(in the rows, 100 means zero)
A single turn carries every row of the set below to another of its rows. Some are shown first; where does it send the rows asked next?
J_289: [91 90 97 94 92 111 90 105 114 127 105 94 116 107 98 101 101 101 110 87]
J_798: [109 89 85 88 98 107 104 106 95 134 100 94 98 99 84 102 107 111 101 106]
J_564: [107 95 95 95 94 100 113 110 94 132 95 92 104 99 78 100 99 99 86 97]
J_351: [88 107 97 102 93 88 99 97 113 106 121 93 88 99 84 105 100 101 104 104]
J_179: [106 89 97 89 86 94 105 116 98 123 106 110 111 102 95 109 87 105 110 95]
J_365: [87 103 96 100 93 98 99 105 108 104 121 92 80 97 81 101 97 96 107 104]
J_783: [88 104 96 103 91 90 104 100 111 108 122 90 82 100 83 103 97 100 107 100]
J_65: [95 92 101 91 91 108 85 104 96 119 106 94 116 96 74 101 103 116 110 92]
J_896: [93 89 97 93 85 101 104 107 102 125 90 77 104 102 80 111 107 97 88 100]
J_376: [107 94 97 90 98 93 111 107 101 112 108 107 108 102 90 112 90 110 105 81]
J_190: [89 96 96 79 89 112 86 117 99 112 111 88 105 97 94 97 102 99 110 102]
J_976: [80 91 99 90 87 111 89 116 113 117 107 96 115 97 96 102 107 106 110 98]
J_352: [93 84 109 93 89 100 84 104 115 115 100 86 107 96 86 101 99 117 105 93]
J_733: [111 88 98 96 86 104 106 118 103 121 97 90 104 108 90 112 101 88 91 95]
J_663: [84 96 110 88 87 102 95 107 109 115 103 94 116 102 80 95 111 111 116 101]
J_998: [106 85 105 89 95 102 109 118 98 115 110 114 104 105 84 100 99 99 109 103]
J_888: [106 103 96 88 100 108 111 112 108 121 103 109 109 112 84 106 104 109 104 88]
J_979: [81 96 98 97 81 103 83 112 104 116 102 86 113 95 83 100 95 110 107 92]
J_118: [90 92 85 90 97 103 108 112 95 137 94 82 101 99 87 101 98 100 97 108]
J_185: [94 91 101 99 94 96 114 96 97 119 112 92 101 105 84 87 105 114 90 110]
J_978: [111 92 95 94 92 106 116 113 104 118 88 103 95 107 94 101 102 102 104 87]
J_559: [105 92 103 105 85 97 106 117 102 107 104 109 105 105 85 104 88 107 102 87]
J_720: [92 99 91 101 98 94 97 100 111 105 116 90 80 98 82 104 95 100 107 109]
J_153: [87 103 103 98 91 110 95 110 109 123 96 84 116 113 88 105 107 111 111 94]
J_343: [89 100 92 103 94 90 96 101 111 108 117 90 82 99 82 109 96 98 110 103]
J_385: [94 94 99 94 85 106 86 109 99 131 96 80 113 96 85 104 107 106 101 99]
J_571: [89 89 90 83 89 91 109 111 101 128 94 93 101 93 82 91 100 101 104 114]
J_239: [96 90 89 97 85 96 108 110 89 125 102 87 96 90 78 89 92 106 91 101]
J_586: [95 89 108 99 86 110 96 108 107 122 104 86 114 111 86 113 108 96 95 90]
J_953: [110 91 104 99 98 113 113 117 94 118 103 102 100 113 88 110 99 102 102 94]
J_707: [98 87 92 85 96 95 105 109 108 123 96 85 96 87 78 89 93 104 88 97]
J_572: [85 98 92 82 88 106 96 109 108 134 102 91 109 102 95 111 105 115 112 97]
J_786: [92 94 94 94 97 91 105 112 111 105 89 111 102 106 85 113 91 104 106 102]
J_891: [97 103 90 84 88 95 116 107 97 127 92 92 105 95 77 91 99 110 97 96]
J_716: [105 96 82 87 99 90 108 101 94 126 106 85 103 92 84 93 97 109 96 95]
J_423: [90 106 95 97 96 98 101 102 113 102 120 92 82 99 82 103 95 97 105 101]
J_643: [87 102 92 104 96 93 97 103 112 105 117 94 84 99 81 105 95 98 107 105]
J_399: [92 104 93 99 94 96 99 103 109 106 120 88 80 98 77 102 99 96 107 99]
J_421: [103 90 97 98 94 102 117 119 111 109 98 114 102 104 89 101 102 102 101 97]
J_986: [90 81 91 93 93 104 107 106 96 125 101 90 99 90 82 91 112 109 94 111]
J_668: [100 96 109 97 87 104 103 117 104 121 99 103 113 106 91 117 95 104 102 86]
J_963: [93 99 94 86 89 98 86 103 102 116 104 83 114 95 90 105 103 117 115 87]
J_916: [89 105 98 105 91 93 101 101 111 107 121 91 83 101 84 101 97 101 106 105]
J_767: [106 83 110 89 90 98 110 116 109 115 108 103 99 100 95 102 87 106 97 87]
J_214: [86 104 97 100 92 93 101 101 113 106 120 87 83 100 88 104 96 104 109 106]
J_574: [90 102 91 98 96 88 95 102 109 107 116 91 82 93 83 112 98 97 104 106]
J_987: [88 82 92 90 96 109 107 97 95 132 94 88 97 96 82 99 105 107 97 96]
J_475: [97 107 97 97 94 95 98 102 106 104 123 92 82 96 83 104 103 98 102 102]

J_399 turns into J_783
J_987 turns into J_978
J_976 turns into J_986
Where do these go?
J_643 turns into J_365
J_786 turns into J_190
J_953 turns into J_153
J_979 turns into J_239
J_564 turns into J_668
J_574 turns into J_475
J_707 turns into J_767
J_716 turns into J_376
J_998 turns into J_663
J_65 turns into J_891
J_572 turns into J_798
J_586 turns into J_896
J_720 turns into J_423

A single turn carries every row of the set below to another of its rows. Some are shown first; where does it send the rows asked next?
J_737: [98 94 98 75 111 92 104 108 101 95 91 104 92 103 81 108 101 108 107 105 98 103 102 94 115 99 101 95 98 106 122 107 91 109 106 98 89 112 106 95 107]
J_211: [94 102 101 94 96 105 101 99 88 119 81 103 105 104 96 97 113 100 98 103 112 97 111 102 112 109 96 96 106 117 90 109 96 100 117 95 96 99 105 91 91]
J_758: [116 114 114 87 98 100 110 115 86 114 98 106 104 112 92 105 103 106 111 97 95 99 105 100 96 105 95 104 100 111 107 89 94 101 105 88 96 102 118 106 107]
J_792: [99 97 105 89 92 85 103 115 92 107 115 105 99 99 104 103 105 112 100 98 97 105 102 109 103 89 94 94 95 103 104 103 96 94 110 93 93 101 110 120 107]
J_141: [81 93 88 100 102 105 101 99 96 105 93 101 92 125 88 105 104 113 114 100 93 96 108 103 104 98 93 119 89 96 111 92 99 101 110 87 99 112 89 100 100]
J_971: [98 96 112 95 93 103 118 100 87 107 112 101 102 105 96 100 102 107 112 95 100 99 109 75 107 105 85 111 109 108 110 97 89 103 112 97 85 101 94 92 107]
J_568: [97 91 91 98 112 101 105 93 95 109 88 103 93 107 99 120 105 101 103 84 98 99 97 89 104 97 93 93 96 103 116 93 86 108 92 110 83 96 103 90 95]
J_734: [103 94 98 85 104 107 88 103 110 105 103 92 117 90 96 109 105 93 115 96 103 95 92 99 94 103 100 104 104 106 103 107 96 93 105 107 94 102 109 86 95]
J_942: [96 88 106 85 93 97 103 100 100 106 95 101 93 119 99 95 102 112 106 102 90 98 111 80 116 103 92 94 102 106 112 104 100 103 107 101 99 93 108 105 116]
J_432: [96 98 108 97 114 90 103 103 93 109 100 104 94 108 99 110 119 116 100 87 100 110 104 99 113 98 92 109 90 93 99 106 98 101 106 99 105 100 118 96 108]
J_106: [86 92 81 97 107 98 100 105 98 113 106 115 98 93 94 102 103 118 105 90 98 109 88 94 106 93 98 88 92 96 100 101 91 94 109 106 95 104 102 91 103]
J_386: [87 112 95 95 105 98 104 99 99 102 104 110 98 110 103 104 107 105 108 89 91 95 112 91 98 100 86 93 102 127 88 100 100 112 102 89 93 95 91 97 91]
J_651: [94 101 88 87 115 91 102 103 95 104 98 95 93 102 91 110 97 107 89 83 97 109 102 119 83 102 102 101 100 103 105 89 97 96 100 99 98 103 100 101 88]
J_476: [94 73 103 93 98 98 99 106 94 110 99 98 101 103 96 107 115 102 90 111 111 109 100 113 93 100 93 94 104 112 104 93 99 110 99 106 94 99 95 99 94]
J_807: [93 109 89 93 90 95 103 109 109 115 95 91 114 108 91 103 96 94 101 110 111 100 99 101 93 105 102 98 101 103 108 89 104 110 101 103 113 99 87 94 89]
J_481: [96 115 102 90 86 94 109 105 96 108 101 93 98 106 92 101 77 109 103 99 101 101 95 100 91 103 94 101 111 122 100 99 96 99 116 99 94 98 100 104 109]
J_730: [100 106 99 86 96 113 97 94 91 101 85 89 96 105 105 107 84 101 106 98 99 101 93 93 97 108 99 119 102 102 114 90 83 111 104 98 100 100 104 102 103]
J_369: [90 101 91 96 95 113 103 101 90 102 97 93 81 105 101 105 92 116 98 103 100 103 99 94 89 95 99 95 104 101 113 96 87 95 102 111 89 103 83 95 92]
J_377: [106 105 104 99 98 99 116 107 99 109 96 93 112 103 98 91 106 84 91 105 94 107 109 109 98 91 91 99 105 100 96 99 95 101 112 84 95 111 89 106 96]
J_799: [92 99 98 88 101 103 97 98 100 109 92 99 112 102 99 90 94 94 99 106 105 106 90 105 114 97 95 97 97 120 96 92 92 103 106 102 101 101 98 95 79]
J_486: [100 97 89 96 110 101 109 106 80 104 96 123 97 105 89 92 93 95 110 92 96 105 110 90 102 100 100 97 91 108 103 99 103 102 97 83 89 109 88 111 109]
J_328: [105 97 97 99 105 100 92 112 98 109 80 97 95 107 86 96 102 106 102 89 100 110 97 104 88 97 109 92 88 97 93 101 98 89 110 101 100 95 106 106 101]
J_533: [94 94 100 88 94 105 93 105 99 109 102 96 105 100 107 108 124 107 99 109 95 95 110 101 89 109 95 102 114 106 106 78 96 101 111 93 100 105 100 91 92]
J_457: [95 104 94 93 110 100 101 98 97 111 110 98 86 111 89 103 89 106 108 98 91 100 104 95 102 95 103 109 97 94 106 108 114 93 81 103 111 109 94 101 106]
J_444: [89 92 92 89 105 96 96 106 115 93 97 91 97 109 92 113 102 106 125 98 106 94 109 88 100 107 95 115 96 108 106 91 97 105 95 97 104 104 83 98 91]
J_206: [107 94 101 90 103 100 99 105 109 118 103 91 101 95 93 97 109 100 103 101 102 113 102 98 96 99 88 95 116 109 84 102 97 91 101 107 109 102 107 91 105]
J_950: [96 99 101 103 101 80 112 102 99 110 103 94 96 101 79 122 97 98 107 102 99 93 100 87 93 91 102 104 106 104 110 88 104 106 97 96 93 110 86 99 109]
J_689: [92 110 92 84 99 103 110 100 100 104 115 92 96 108 93 99 108 107 107 100 102 103 92 95 113 107 91 112 99 106 126 97 87 99 99 98 92 117 104 90 99]
J_809: [108 88 86 103 113 102 104 94 97 110 105 110 109 102 95 88 104 96 97 99 104 103 104 111 105 109 88 95 103 104 94 101 110 89 99 105 102 98 100 106 111]
J_687: [105 97 104 109 116 103 100 103 100 105 96 96 99 102 98 108 94 97 105 95 99 108 102 97 83 101 95 104 103 102 99 111 112 102 109 96 95 116 97 86 118]
J_417: [99 79 92 90 114 99 96 98 92 109 104 97 95 101 92 106 99 94 118 115 103 105 110 105 93 89 98 96 100 100 101 95 103 102 99 112 103 99 91 99 86]
J_558: [85 102 88 108 86 88 99 96 96 107 95 95 95 112 97 96 105 94 104 99 99 104 96 92 109 96 91 110 91 104 106 86 99 102 104 85 101 110 94 119 111]
J_310: [108 91 100 86 111 109 110 96 106 102 98 98 97 100 116 101 108 105 104 96 106 98 110 116 102 98 103 92 99 116 109 114 102 105 97 94 97 94 102 100 90]
J_406: [94 102 92 95 93 94 104 94 83 126 104 91 106 97 97 109 90 96 98 88 106 97 95 107 93 95 98 111 103 100 97 93 86 90 101 99 95 96 102 101 89]
J_54: [97 114 93 95 105 89 115 101 91 101 95 107 99 120 88 108 90 95 108 96 98 84 115 91 107 110 101 107 94 105 106 100 99 91 100 93 85 99 87 99 97]
J_994: [110 102 104 84 104 106 112 110 92 100 103 96 110 90 108 80 102 101 97 103 106 95 107 103 90 100 100 93 103 101 101 97 96 106 94 98 98 102 97 97 93]
J_452: [101 88 88 103 102 95 101 110 101 116 100 107 101 105 78 121 110 98 120 92 97 95 103 91 104 111 97 101 100 96 116 97 95 96 103 93 95 110 93 114 114]
J_263: [88 104 87 92 98 93 105 94 78 105 91 112 108 94 96 110 99 98 115 108 101 98 98 101 106 90 96 107 97 105 96 96 103 121 109 92 104 104 102 100 93]
J_649: [95 98 100 92 101 100 83 102 94 110 100 97 101 99 113 109 93 96 95 102 100 87 107 94 102 101 101 96 102 100 103 125 97 104 91 94 95 104 99 103 113]
J_350: [116 120 90 102 98 111 103 104 96 111 101 103 101 110 112 102 108 102 110 101 99 102 102 92 103 98 102 85 93 99 103 103 104 101 88 89 104 106 89 102 96]
J_844: [100 95 104 96 107 97 112 101 100 110 101 109 93 105 101 102 108 99 100 103 91 93 108 102 122 118 100 110 109 103 93 106 94 94 102 78 103 111 94 108 109]
J_32: [110 89 101 102 93 101 111 100 91 119 96 103 100 99 107 100 97 110 104 93 101 101 101 101 90 95 109 98 98 97 94 82 93 98 108 87 105 85 96 110 99]
J_35: [82 108 102 108 93 108 97 109 91 96 98 100 98 99 90 102 121 107 112 110 114 93 99 100 96 99 93 115 91 110 104 99 101 95 105 105 96 109 99 103 98]
J_628: [98 78 97 103 116 104 109 101 95 113 100 100 92 107 85 100 112 103 125 100 104 80 101 101 109 104 98 99 94 107 105 109 100 99 92 104 92 110 101 101 105]
J_589: [96 100 94 93 106 88 114 97 104 107 110 92 85 109 103 105 96 93 117 94 85 87 107 96 102 103 102 111 102 91 106 108 99 104 104 86 103 103 102 110 114]
J_806: [100 94 98 97 109 107 100 105 114 116 99 111 93 90 100 116 100 105 114 110 96 92 95 105 101 96 104 97 109 117 109 87 96 96 105 91 99 119 103 97 112]
J_63: [86 105 97 85 89 93 104 115 100 110 93 98 108 118 92 101 104 86 103 103 91 83 107 92 94 111 93 110 103 104 102 100 92 106 97 83 88 109 96 94 101]
J_613: [93 96 97 101 98 93 95 100 97 106 96 102 97 105 101 119 104 93 101 104 96 100 106 107 99 101 84 103 105 115 114 84 116 89 94 113 99 108 105 112 101]

J_206 turns into J_589
J_613 turns into J_806
J_417 turns into J_628
Where do these go?
J_734 turns into J_457
J_568 turns into J_106
J_971 turns into J_406

A single turn carries every row of the set below to another of its rows. Some are shown first; where does it send the rows asked next?
J_510: [103 100 105 108 97 88 95 90 103 105 91 93 109]
J_294: [102 98 110 93 99 93 112 111 108 116 106 114 97]
J_313: [102 102 104 99 96 89 102 105 102 110 103 85 102]
J_340: [101 104 105 91 101 100 103 118 99 116 100 116 102]
J_612: [100 97 90 105 99 100 100 94 97 94 101 87 99]
J_682: [101 94 101 108 88 97 94 93 118 99 96 96 98]
J_196: [100 97 104 97 101 96 101 114 105 126 103 113 97]
J_871: [103 92 99 110 104 86 99 98 113 100 92 94 105]
J_607: [97 98 86 100 99 113 100 101 91 108 105 109 87]
J_920: [105 87 99 109 104 99 102 92 114 101 93 121 92]
J_810: [99 106 103 101 97 90 105 99 94 101 99 90 111]
J_314: [107 90 102 106 110 101 93 91 106 100 89 121 102]
J_130: [102 95 104 88 99 97 109 123 101 109 101 106 98]
J_945: [97 104 103 101 86 92 110 106 112 99 99 96 99]
J_585: [104 102 110 90 98 106 109 115 100 117 98 107 104]
J_997: [104 95 98 106 105 98 95 100 108 106 82 125 96]
J_660: [108 92 103 107 103 102 102 98 113 106 79 117 102]
J_862: [99 87 90 112 109 98 100 103 111 105 90 121 96]
J_616: [105 85 92 96 99 116 89 102 98 102 104 102 93]
J_949: [104 94 92 99 101 124 97 96 95 101 99 106 99]
J_902: [96 96 96 102 91 105 100 104 111 93 110 92 105]
J_506: [108 88 100 103 98 94 99 100 111 103 80 114 88]
J_8: [100 96 97 106 101 98 95 93 99 96 101 91 115]
J_522: [105 104 115 91 102 93 104 106 98 117 97 115 101]
J_854: [101 96 90 97 102 119 90 101 93 104 103 114 95]
J_595: [101 99 97 93 105 114 100 98 86 98 107 111 99]
J_359: [100 93 94 96 99 116 102 97 96 102 114 109 91]

J_130 turns into J_506
J_810 turns into J_510
J_607 turns into J_196
Where do these go?
J_854 turns into J_340
J_612 turns into J_313
J_359 turns into J_294
J_945 turns into J_682
J_314 turns into J_595
J_949 turns into J_585

